In the data rows, the value 128 means zero.
Here are some rows, each followed by its group. Rows of different groups can look alike.
172;151;170;136;147;78;88;145;134;175;69;158;138;141;131 0
109;95;145;124;132;147;170;144;120;115;172;104;185;100;175 1
170;130;177;133;148;82;105;138;137;184;70;157;140;122;114 0
113;91;134;132;141;137;160;153;129;109;149;106;186;113;152 1
106;142;74;78;185;125;134;170;98;154;160;78;139;108;169 2
194;129;150;145;145;80;88;134;139;161;65;147;125;132;104 0
106;98;146;130;140;144;174;137;107;119;150;106;189;117;161 1
111;124;93;63;174;115;130;176;83;171;146;75;138;129;175 2
92;120;162;137;122;104;92;128;106;141;137;125;129;106;129 3
167;138;95;110;100;175;115;76;127;106;103;130;95;149;75 4
169;133;111;106;109;181;112;67;132;109;104;148;95;131;84 4
171;131;98;110;111;191;112;83;132;103;109;133;85;157;70 4
158;151;101;118;99;168;110;93;124;114;95;132;81;148;93 4
163;147;114;114;100;173;125;84;124;101;117;137;92;150;79 4
102;136;147;152;121;114;116;116;93;133;140;133;121;107;124 3
174;136;114;114;106;191;119;82;141;114;104;132;88;146;71 4
91;123;139;132;138;116;108;137;93;128;143;123;118;123;124 3
180;149;162;134;150;88;91;139;148;184;72;158;133;139;113 0
118;125;134;154;87;128;181;101;180;78;146;174;93;120;129 5
161;149;110;100;102;177;113;79;132;105;97;143;83;153;78 4
181;152;163;137;146;89;71;135;151;173;69;160;129;134;119 0
102;130;119;152;78;130;181;103;177;73;138;174;98;130;135 5
120;128;126;158;85;121;163;118;191;84;137;168;95;121;129 5
106;138;127;164;76;127;174;93;181;90;149;171;96;136;106 5
183;149;107;115;101;183;121;77;141;111;108;134;96;154;84 4
115;133;138;158;63;137;173;104;177;80;145;177;99;130;146 5
106;85;138;121;146;140;161;140;116;115;166;102;186;103;169 1
165;147;98;112;109;190;114;81;136;104;94;137;83;160;85 4
105;92;138;115;139;144;171;141;119;128;165;115;175;104;164 1
103;101;147;120;143;153;166;153;117;104;161;101;177;108;169 1
158;147;104;110;101;175;116;80;130;112;95;131;89;160;74 4
111;77;131;132;139;140;152;135;129;112;157;99;185;107;152 1
171;154;162;142;145;73;98;138;146;190;73;155;137;151;109 0
94;143;88;79;182;127;123;179;87;145;163;81;144;122;172 2
113;130;128;168;84;136;149;106;185;87;145;177;101;130;130 5
89;132;142;137;133;105;113;122;90;131;133;125;127;126;128 3
100;129;90;81;176;128;142;188;89;150;147;66;133;140;165 2
171;138;90;109;105;175;108;77;136;110;88;135;88;135;73 4
97;135;115;153;72;129;177;121;179;96;135;168;96;139;127 5
155;147;107;123;125;162;122;67;136;100;98;133;94;142;76 4
99;132;148;121;127;107;96;126;95;132;149;132;115;116;134 3
98;122;83;78;170;119;124;174;101;172;157;82;136;125;168 2
92;129;88;88;182;116;111;201;95;161;161;71;142;125;153 2
97;92;147;132;147;153;161;139;116;116;167;105;169;88;167 1
103;93;147;128;124;144;162;135;124;113;162;100;184;107;164 1
107;130;152;132;129;110;111;132;91;142;148;130;121;107;131 3
104;128;143;138;131;115;105;126;88;123;141;124;122;128;140 3
157;146;105;112;114;183;126;82;143;99;100;140;84;152;76 4
159;153;114;107;98;184;118;83;132;104;112;137;103;143;69 4
166;148;160;145;140;71;96;146;133;170;74;144;137;153;125 0
102;113;157;128;128;113;111;123;86;126;141;140;122;104;138 3
110;81;142;124;141;139;163;141;121;115;160;100;193;94;152 1
105;136;151;153;135;111;82;117;94;128;146;131;124;94;141 3
114;130;93;97;188;120;125;171;99;166;157;76;147;121;164 2
96;125;134;162;76;121;163;100;191;87;133;168;89;138;123 5
102;96;140;144;143;149;160;138;109;116;165;102;191;90;149 1
108;148;91;85;166;117;128;194;111;171;157;70;133;136;153 2
117;149;124;172;70;130;168;107;181;83;142;166;89;140;127 5
183;136;154;136;142;84;87;141;141;172;70;145;136;141;113 0
165;143;105;120;108;185;118;71;123;113;110;139;87;147;82 4
118;134;134;162;76;123;167;116;182;81;154;172;91;129;135 5
107;132;97;79;177;111;126;171;92;164;154;80;147;133;160 2
170;137;111;121;99;177;114;85;132;111;94;138;86;158;66 4
109;129;125;165;71;128;166;107;174;95;138;181;98;142;132 5
105;130;121;162;82;132;160;103;182;89;144;177;93;129;137 5
168;144;169;142;141;77;91;130;155;167;77;161;133;132;125 0
108;132;137;128;136;120;110;123;96;133;138;126;120;113;139 3
104;100;140;118;142;160;146;147;105;121;150;100;187;87;166 1
173;136;160;141;142;71;93;145;149;160;74;148;134;156;110 0
170;137;148;137;143;82;87;143;152;158;57;165;139;137;115 0
105;118;140;165;70;133;158;97;185;89;144;173;109;136;122 5
168;142;110;117;106;180;113;87;134;101;104;144;90;151;74 4
107;133;119;154;73;127;172;116;193;88;133;168;96;120;128 5
108;130;148;164;70;133;167;110;173;86;142;175;93;141;125 5
156;138;110;115;106;176;105;85;133;104;97;142;90;151;69 4
110;91;148;135;147;147;175;153;113;112;154;100;180;116;151 1
177;137;163;153;148;72;73;138;152;170;82;156;126;143;111 0
103;129;133;150;88;127;169;107;191;95;141;178;102;130;136 5
167;146;159;135;134;78;95;129;147;154;80;145;147;147;117 0
111;120;134;159;71;133;161;114;178;91;137;178;102;137;131 5
106;80;130;128;142;140;166;137;121;127;158;106;185;107;137 1
109;120;89;100;182;125;124;177;106;159;163;84;141;123;168 2
113;145;136;128;138;108;125;118;105;124;138;130;113;115;125 3
105;131;150;134;143;98;95;129;88;129;149;130;122;121;124 3
101;84;141;135;148;156;166;135;121;105;167;112;182;98;159 1
109;133;86;91;173;117;115;184;110;171;157;80;137;129;164 2
99;128;139;139;131;117;104;121;92;136;150;125;125;109;139 3
99;134;146;138;130;126;100;129;82;138;138;137;121;126;142 3
96;121;140;146;132;109;100;117;90;129;133;117;124;116;134 3
114;137;138;150;61;123;160;93;180;92;139;175;80;139;122 5
115;130;78;91;172;113;117;174;102;143;159;76;142;130;159 2
105;114;132;179;73;134;169;106;194;88;135;172;90;143;136 5
158;138;111;120;95;191;121;72;141;106;104;139;89;153;93 4
107;134;120;167;79;130;180;122;182;103;135;172;101;137;127 5
113;128;76;89;191;119;120;179;88;167;145;76;133;133;159 2
108;96;127;115;132;140;170;147;115;116;155;102;182;110;157 1
96;132;135;136;134;110;110;117;76;135;134;124;114;105;125 3
110;91;126;117;149;144;169;139;118;110;169;106;185;96;152 1
94;136;140;139;145;103;96;107;91;130;130;134;130;116;130 3
113;124;137;171;82;140;167;102;182;89;144;163;94;127;125 5
176;133;106;117;104;177;119;87;134;100;100;129;96;165;80 4
107;134;117;161;73;131;168;108;186;80;137;181;103;144;132 5
101;138;146;144;131;102;116;130;92;127;146;131;112;104;124 3
110;137;145;133;125;109;115;115;91;120;143;122;122;113;121 3
105;88;145;118;137;145;169;151;123;115;164;102;178;104;147 1
162;141;112;125;99;179;112;95;138;94;107;131;98;156;70 4
172;127;141;142;139;89;84;133;138;178;67;151;130;135;107 0
174;138;121;113;108;179;102;74;136;104;106;140;82;151;90 4
89;127;147;139;119;115;127;132;86;121;147;125;142;122;124 3
188;140;169;147;138;77;93;130;140;182;77;150;134;142;119 0
95;148;79;96;181;120;120;175;103;160;153;72;143;123;167 2
106;128;99;86;183;123;129;187;96;172;158;73;132;127;162 2
112;118;125;171;72;134;157;114;196;90;136;166;92;142;121 5
107;81;142;129;132;142;163;154;112;109;159;106;176;106;161 1
173;132;160;150;135;83;91;133;143;175;73;158;147;151;118 0
103;86;139;128;139;144;160;150;120;122;151;100;186;103;161 1
106;136;88;91;175;119;131;184;98;176;151;62;142;130;164 2
169;165;100;100;95;175;131;87;142;105;121;129;96;155;70 4
113;136;132;183;76;131;172;105;187;89;137;180;95;123;119 5
117;140;95;84;176;114;125;182;85;157;150;75;142;140;156 2
110;139;151;156;126;116;98;117;91;124;139;109;125;119;131 3
108;136;91;81;192;127;128;165;94;156;153;69;145;135;162 2
109;144;121;151;78;141;164;97;178;87;136;162;89;137;131 5
106;134;152;145;131;106;105;121;87;136;134;119;124;101;133 3
112;122;140;146;126;111;104;127;85;127;134;130;119;109;129 3
108;129;143;165;82;129;178;98;192;83;135;182;95;127;126 5
175;154;107;106;95;178;124;77;131;114;99;131;89;152;76 4
113;121;136;138;121;104;105;111;76;134;149;119;129;122;130 3
103;88;142;115;141;146;160;148;128;123;172;93;190;101;149 1
183;142;143;151;144;82;87;141;165;175;55;160;135;148;122 0
108;97;144;132;133;145;182;146;132;118;158;104;177;103;164 1
160;146;99;107;115;192;123;90;129;121;100;141;97;140;67 4
110;96;140;124;143;150;152;156;129;112;156;94;186;115;151 1
158;145;105;113;103;172;117;97;132;90;106;149;96;149;75 4
103;131;91;96;187;117;121;177;105;151;151;74;138;124;165 2
180;137;162;137;135;70;90;145;134;171;70;161;126;132;127 0
119;99;140;137;135;143;175;147;104;115;159;102;187;97;157 1
101;135;89;86;194;125;114;177;102;147;148;74;138;130;167 2
98;129;137;137;121;95;124;120;96;130;135;126;129;108;133 3
181;134;164;142;134;67;88;127;146;169;73;158;135;142;107 0
105;129;77;85;173;119;116;194;95;166;145;69;131;131;171 2
116;137;140;135;132;114;115;126;87;130;125;119;129;125;144 3
166;156;116;108;106;164;115;82;135;112;100;132;94;132;78 4
162;138;102;116;113;182;106;87;140;100;105;139;92;139;83 4
187;137;159;148;129;86;89;145;138;179;76;149;135;144;114 0
105;139;85;93;171;114;125;198;95;155;154;79;137;114;155 2
117;139;69;76;180;124;122;180;96;150;154;62;142;129;164 2
Which group is nearest to each row below, going by the distance to the centre of the group?
109;82;129;124;134;158;173;127;127;129;170;102;187;105;161 -> 1
172;135;117;110;100;179;116;73;121;118;111;148;98;140;64 -> 4
Which group is second nearest to each row below, going by the distance to the group's nearest row?
122;113;138;128;128;111;113;115;76;124;151;128;126;119;121 -> 1
163;139;104;120;111;168;118;81;144;108;93;137;79;153;84 -> 5
167;140;158;142;144;71;88;129;139;173;78;149;150;132;103 -> 3
157;149;118;118;111;181;114;81;132;86;99;134;82;155;75 -> 5
184;139;168;149;134;83;87;135;151;173;66;152;143;143;113 -> 3
107;133;119;164;67;129;171;109;181;82;127;178;93;143;125 -> 4
109;123;126;161;78;129;167;93;198;90;136;175;93;126;126 -> 4
173;143;162;143;127;73;100;131;151;167;63;153;138;136;110 -> 3
Which group is second nearest to each row below, going by the average distance to the group's rows?
100;101;149;126;144;145;156;161;119;123;165;109;184;93;161 -> 3
93;95;153;118;147;130;173;157;113;116;162;103;174;104;152 -> 3
98;128;136;139;123;110;104;126;88;122;142;121;126;111;128 -> 1
170;140;165;150;137;74;93;141;149;177;70;156;135;144;125 -> 3
169;127;116;104;121;177;102;77;131;113;108;141;101;158;69 -> 3
104;133;140;144;138;107;115;126;92;129;142;118;132;105;118 -> 1
112;144;130;163;79;132;173;106;194;78;148;174;96;137;131 -> 4
93;139;138;162;84;134;164;97;194;90;137;185;92;132;118 -> 4
166;146;115;114;110;174;116;89;138;96;110;132;89;144;92 -> 5
Group 0 spreads out most along one direction. Which other group's direction of most spread is closest to that one?
1
Group 4 spreads out most along one direction. Which other group's direction of most spread is closest to that one?
3
Which other group has its centre nearest to the centre of group 0?
3
Which group is second nearest to each row below, going by the distance to the centre of the group?
103;94;132;119;137;146;160;139;116;116;168;107;177;90;158 -> 3
177;141;154;151;143;79;71;149;144;167;70;156;135;142;122 -> 3
103;133;126;157;71;132;170;101;182;90;139;171;93;138;130 -> 4
104;131;136;127;140;112;104;118;85;119;139;127;128;110;117 -> 1
109;80;146;126;151;145;146;143;131;111;162;116;188;108;159 -> 3
Which group is nearest to each row below, going by the distance to the group's nearest row?
103;125;89;93;188;126;123;168;84;163;148;78;145;134;154 -> 2
104;131;133;166;83;136;179;101;187;93;146;165;97;134;139 -> 5
108;130;145;129;125;110;117;110;84;121;141;125;117;126;141 -> 3
182;146;151;142;144;73;97;136;149;164;81;151;136;132;97 -> 0
106;134;142;132;140;120;105;126;86;125;139;126;123;113;130 -> 3
89;130;136;148;130;115;102;133;94;140;148;124;121;123;126 -> 3
113;88;141;125;136;141;176;152;121;117;164;105;187;107;165 -> 1
96;127;139;129;123;109;110;113;98;122;144;118;129;108;135 -> 3
103;135;131;170;82;133;173;101;190;85;144;170;103;134;118 -> 5
118;94;139;123;140;150;152;143;125;120;176;108;185;96;174 -> 1
Which group is nearest to each row below, going by the average distance to the group's rows?
166;132;159;145;147;82;83;147;136;171;77;156;146;145;108 -> 0
121;95;140;126;133;152;164;145;124;131;168;104;176;101;162 -> 1
97;132;156;137;122;104;111;131;93;135;141;123;129;114;144 -> 3
Group 5 spreads out most along one direction. Which other group's direction of most spread is closest to that one?
3
Group 1 spreads out most along one direction. Which other group's direction of most spread is closest to that one?
0
